In the rows, zero is written as 128.
T: 4 groups of rows, each row roughly a mix of its group's hidden directions:
T (96 x 10):
[[133  85  89 158 140 156 105 151 113 116]
 [133 184 131  93 139  89 149 128 121 137]
 [128 115  91 117 138 126 134 147 187  96]
 [128  92 102 163 160 139 102 135  90 116]
 [106 149 112 103 118  63 128 112 124 112]
 [159 144 104  76 104 139 149 156 131 139]
 [141 149 154  83  94 114 158 123 154 148]
 [187 157  91 111 130 124 126 110 139 142]
 [155 161 123  89 114  92 157 117 150 147]
 [ 86 126 187 133 108 104 148 122 131 127]
 [124 150 149 111  73 141 144 144 123 169]
 [134 143 157 165 127 161 137  96  85 136]
 [106 140 103 160 157 154  94 142  89 129]
 [129 128  64 118 151 141 105 160 133 141]
 [119 118  74 146 162 116 100 125 129  95]
 [125 126  99  71 133 123 138 154 168 137]
 [116 115 101 145 127 104 118 113 181  89]
 [138 125 195 134 101 125 145 142 117 155]
 [118 113  85 164 158 112 110 123 147  92]
 [138 144  71 118 149  85 120 115 143 114]
 [137 151 161  87  87 128 158 126 142 150]
 [126  81 114 106  98 126 122 139 172 100]
 [150 152 162 109  95 117 157 118 110 168]
 [162 151 120 129 143  78 133  87 149 124]
 [126  70 101 149 130 132 103 131 144  94]
 [172 152 137 129 129  89 139  82 142 124]
 [143 114 127 125 119 179 140 102  83 153]
 [116 181 140 134 127  85 138  93 147 126]
 [141 137 167 168 108  95 140  89 118 128]
 [161 105  91 118 111 145 131 152 175 117]
 [144  79 126 118 107 152 125 141 176 108]
 [112 113 178 139 106 175 135 138 109 147]
 [108  96 132 174 136 160 109 140  93 109]
 [147 113 102 137 122 191 140  95 132 137]
 [144  95  79 141 167 120 110 130 140 102]
 [103 131 132 184 152 130 102 120  90 117]
 [119 123 152 137 133 152 130  97  67 153]
 [131 116 100 130 128 109 118 149 193 103]
 [134 149 108  80 121 116 153 125 179 134]
 [147 122  81 103 117 151 136 134 179 125]
 [ 95 158 163 146 142  77 113 127 124 122]
 [133 143 167 147 119 132 128 113  68 152]
 [104 123 113 169 126 103 112  92 161  98]
 [139 137  87 152 153 163  96 137  94 129]
 [149 112  82 111 122 163 141 129 172 118]
 [108 141 174 140 137  97 122 128  76 135]
 [118 151 139 173 149 106 114  88  95 135]
 [149 145 174 114  95 107 159  97 140 134]
 [123 115 119 175 140 124 101 122  71 124]
 [125 122 171 176 130 127 114 111  85 134]
 [127 143 139  88  95  99 146 121 175 117]
 [146  88 136 171 151 153 103 117  97 132]
 [ 92 106 125 129 141 130 124 160 188 121]
 [177 153 148 135 107 106 144  84 130 135]
 [127 127  83 136 157  97 121 134 160  88]
 [155 151 146 146 160 176 140 144 117 157]
 [124 112 131 187 151 157 109 116  97 137]
 [110 111 148 100 128  79 113 156  93 143]
 [172 157 160 139 104 125 143  87 114 135]
 [118 105 169 168 145 126 126 124  80 117]
 [162 114 115 173 111 157 119 118 169 121]
 [ 91 105 161 141 155 104 115 120  84 128]
 [152 152 143 124 113  70 145 125 117 164]
 [ 97  93 129 157 149 162 102 149 139 100]
 [140 148  74 109 134 148 126  91 100 115]
 [157 137 184  99 100 136 154 128 140 135]
 [161 173 151 136 107 105 144 166 129 113]
 [103  94 154 138 137 165 117 156 162 103]
 [159 161 139 100 100 113 157 104 107 158]
 [142 140  85 103 112 130 126 133 188 131]
 [147 116 102  90 110 104 124 172 162 126]
 [110 114 156 139 112 191 128 127  98 136]
 [128 130 102 184 158 104 101 113 109 123]
 [139 156 154 141 145 168 139 136  93 168]
 [119 135 101 132 138  73 120 107 158  91]
 [160 173 130  90 128 104 142 101 151 139]
 [137  98  88 105 153 100 128 135 171 112]
 [105  90 154 107 119  97 154 134 166 110]
 [124  94 121 180 131 165 111 120 157 115]
 [146 162 168 105 122 149 151 131 109 168]
 [132 132  86 139 139 154 111  99  78 110]
 [134 153 168 157 136 119 123  88  93 153]
 [131  78 110 133 116 145 118 140 175  98]
 [ 98 105  91 155 154 157  99 130 121 101]
 [140  98  72 160 142 139 103 148 120 129]
 [120 158 171 144 129 122 133 113  72 141]
 [110 155 160 177 151 134 139 103 114 102]
 [137 137 166 138 115 128 126 122  64 154]
 [114 117  75 143 158 143 100 120 121  93]
 [145  86 133 167 151 155 103 124  94 131]
 [119 175 134 155 155 153 138 131  94 159]
 [119 136  87 109 134 126 128 127 193 114]
 [107 116  75 135 160 120 106 134 156 100]
 [106 118 114 128  98 170 121 173 109 156]
 [141  84 142 103 101 173 130 155 122 142]
 [ 95 108 149 122 117 191 134 140 146 132]]

the three rows of each list that fit no group, in list order (the others fit one group, some only roughly):
  q_408: [117 139 167  86  97 111 159 129 155 142]
  q_672: [116 113  90 122 120 115 126 137 184  91]
  q_52: [114 128 181 125  99 135 151 144 135 172]
  q_35: [131 143 112 154 126 117 118 127 198 108]
  q_775: [100 100 117 167 165 151  95 138 120 112]
  q_606: [126 162 162 153 135 147 133 111  89 167]
  q_25: [132 128 135  73 104 117 155 141 169 142]
  q_647: [128  83  99 161 143 152 111 140 151  99]
  q_938: [157 148 162  92 105 105 157 128 156 142]
  q_388: [117  97 110 149 147 120 123 135 179  87]
  q_835: [112 117 107  87 103 138 143 163 171 114]
  q_732: [127 190 113 115 119  91 150 111 136 114]
  q_613: [101 127  76 142 153 105  96 126 132 100]
  q_759: [121 107 146 162 128 170 109 124  78 118]
 -> q_775, q_732, q_613
  q_238: [109 116 170 166 145 103 129  97 116  98]
  q_80: [143 143  78 112 148 101 118 119 171 112]
  q_153: [132  92  82 118 156 112 114 162 115 103]
  q_315: [128 176 155 107 119 112 139 131  81 151]
  q_639: [132 148  95 103 125 120 140 145 189 111]
  q_246: [126 152  71 142 149 113 122  99 105 106]
  q_856: [155 157 135  99 116 164 142 150 121 173]
  q_244: [121 103 137 131  94 125 128 113 191 104]
  q_653: [ 88  96 140 155 133 179 113 145 124 122]
  q_688: [ 94 105 146 177 132 144 110 138  90 141]
  q_53: [138 108 107 179 172 132 104 117 116 112]
  q_420: [133 142 191 126  90 138 150 113 112 132]
  q_552: [132  90  97 146 134 136 114 131 184 108]
 -> q_80, q_246, q_856
  q_641: [142  95  85 131 123 150 118 117 181 124]
  q_21: [136 138 138 163 163 116 111 105  75 141]
  q_604: [146 132 148  76 102 117 160 124 164 135]
  q_818: [143 156 130  65 123 131 142 148 125 160]
  q_147: [130 173 155  91 111 122 155 133 112 161]
  q_958: [149 156 148  84  89 139 153 128 138 153]
  q_548: [118  85  86 113 124 104 114 144 140  90]
  q_224: [156 129 153 106  83 105 160 113 155 143]
  q_914: [115 168 120  83 150  90 131 102 136 130]
  q_666: [113  81 125 105 120 113 138 134 180 106]
  q_985: [101  95 148 142 132 184 114 145 138 105]
 -> q_818, q_914, q_666
  q_521: [127 105 195 160 119 135 123 147 116 132]
  q_136: [158 148 110  69 121 126 144 128 159 143]
  q_705: [160 141 156 145 114  94 131 117  77 146]
  q_743: [129 148 151  72  93 102 148 127 137 139]
  q_810: [142 114  84 147 132 142 119 174 166 119]
  q_467: [160 155 154  88  98 126 160 112 127 148]
  q_825: [126 143 100  70 117 101 129 154 154 139]
  q_629: [176 159 115 100 129 113 151 107 163 125]
  q_425: [126 111 161 171 135 142 113 100  83 142]
  q_700: [110 133 118  87  91 110 145 134 176 114]
  q_61: [150  92  93 127 168 163 119 139 106 132]
 -> q_810, q_629, q_61
  q_75: [147  89 105 154 147 128 112 127 167  90]
  q_321: [128  81 122 170 137 126 109 129 167 102]
  q_972: [119 161 128 102 102 121 153 132 186 122]
  q_128: [127 168 148  76 106 105 154 129 127 145]
  q_455: [136  76 103 101 129 124 118 160 149  97]
  q_386: [175 126 119 110  96 167 149 138 105 148]
  q_832: [141 122 106 155 163 179 118 125  97 145]
  q_874: [102 121  72 108 147 114 105 109 104 109]
  q_139: [151 161 163 123  88 107 150 100 138 147]
  q_518: [144 112 116 189 147 125 104 109 105 108]
  q_895: [140 134 182 102  96 148 156 133 141 150]
  q_180: [133 155 150  73  97 123 156 141 139 146]
  q_740: [136 126  84 148 160  89 101 122 121  98]
  q_744: [162 135 138  97  97 132 132 140  85 166]
  q_852: [135 128 169 178 129 145 119 124  95 158]
 -> q_832, q_874, q_852
  q_113: [166 164 112  99 114 110 145  94 100 139]
  q_839: [184 106  93 102 115 130 139 125 158 124]
  q_195: [ 87  93 152 162 134 153 111 160 137 126]
  q_142: [157 162 139 107 109  90 149 100 152 149]
  q_135: [101 117 115 168 139 161 100 150  89 128]
  q_398: [100 158 164 170 134 118 119 108  92 125]
  q_230: [127 110  89 100 144 148 130 155 169  98]
  q_32: [113 132 151 185 143 119 112 104  93 113]
  q_318: [ 84 124 110 169 144 123  97 132 104  99]
  q_950: [120 103 151 181 146 132 108  96 103 115]
 -> q_230, q_318, q_950
  q_283: [115 156 136  65 120 110 154 139 148 138]
  q_791: [ 79 100 149 160 129 168 124 138 113 134]
  q_178: [133 158 158  94  94 134 161 108 140 156]
  q_699: [101 114 109 189 145 138 106 111 113 118]
  q_146: [169 115 104  93 123 103 144 118 172 124]
  q_232: [131  79 103 120 133 107 110 158 166 109]
  q_294: [129 124 172 140 121 107 120 138  68 146]
  q_946: [ 94  99 131 140 150 172 112 151 103 102]
  q_350: [121 127 165 144 106 183 133 132 115 163]
  q_681: [ 88 111 181 104 120 117 153 131 144 109]
 -> q_283, q_791, q_178
  q_476: [140  98  78 149 152 143  98 133 109 105]
  q_287: [141 168 147  77 110 121 159 137 141 147]
  q_482: [151 131 163 103  75 133 158 128 135 149]
  q_822: [127 103  91 164 166 140  97 134 112 106]
  q_322: [ 99 103 168 168 120 148 118 148 104 148]
  q_399: [156 126 126 173 144 174 114 116 100 147]
  q_446: [118 125 123 154 125 163 115 114  64 139]
  q_860: [127 132 143 133 132 169 147  94  74 144]
  q_942: [150 126 190 140 106 142 135 128  92 139]
  q_528: [142 114  80  87 120 151 141 136 166 130]
  q_784: [100 112  93 144 151 129 103 132 147  77]
  q_625: [115 102  94 150 132 155 125 146 178 102]
  q_20: [158 141  73 107 158 112 118 121 156 128]
 -> q_476, q_399, q_784
  q_646: [130 124 163  89 104 122 154 142 172 150]
  q_134: [159  85  98  99 129 161 131 146 146 110]
  q_54: [118 128  78 119 181 129 102 144 132 114]
  q_150: [146 126 169  96  88 155 147 131 145 151]
  q_126: [126 122  80  87 130 135 129 135 178 126]
  q_479: [116  90  86 149 159 149 105 153 120 113]
  q_908: [121 134 165  96  98 160 158 134 154 153]
  q_24: [108 145 170 181 140 107 113 110 113 121]
  q_541: [143 161 166 115  92 107 159 117 120 157]
  q_30: [147  77 114 171 105 155 121 137 112 124]
  q_264: [103  99  90 160 126 128 111 125 164  94]
  q_402: [129 119 140 161 141 124 110 111  61 122]
 -> q_646, q_541, q_402
  q_719: [112 153 174 171 119 119 124 108  93 134]
  q_60: [142 149  87  90 138 113 137 111 166 102]
  q_46: [144 144 163  96  92 154 161 117 128 154]
  q_977: [119 136 159 101  76 115 143 110 166 130]
  q_797: [102 127 138 178 155 141  98 143  92 127]
  q_760: [123 112 128 185 155 127 102 105  94 127]
  q_22: [130 136 158 179 160 112 119  91 112 122]
  q_863: [114 100  89 147 131 124 116 132 174  89]
  q_372: [134 121 157  88  88 135 147 132 174 129]
  q_576: [118 143  85 162 153 140  94 142  97 143]
  q_532: [140  87 128 102 107 166 113 154 162 111]
 -> q_797, q_22, q_532
  q_559: [112 124 174 175 141 103 122 135 103 104]
  q_512: [150 104 116  77 104 149 149 150 159 130]
  q_816: [109 109 103 186 147 147 110 124 149 108]
  q_827: [106 120 154  81 122 107 155 127 172 120]
  q_400: [152 162 119 135 130 119 136  91  74 144]
  q_935: [108  96 126 183 161 127 100 131 114 117]
  q_410: [149 121  65 116 163 135 108 143 140 124]
  q_951: [159 165 153  85 134  93 147 129 125 142]
  q_927: [113  83 106 150 164 144 107 142 119  94]
  q_275: [133 125 190 131 139 109 127 131  85 147]
  q_464: [111 117 138 184 122 154 110 132  84 125]
 -> q_400, q_935, q_275
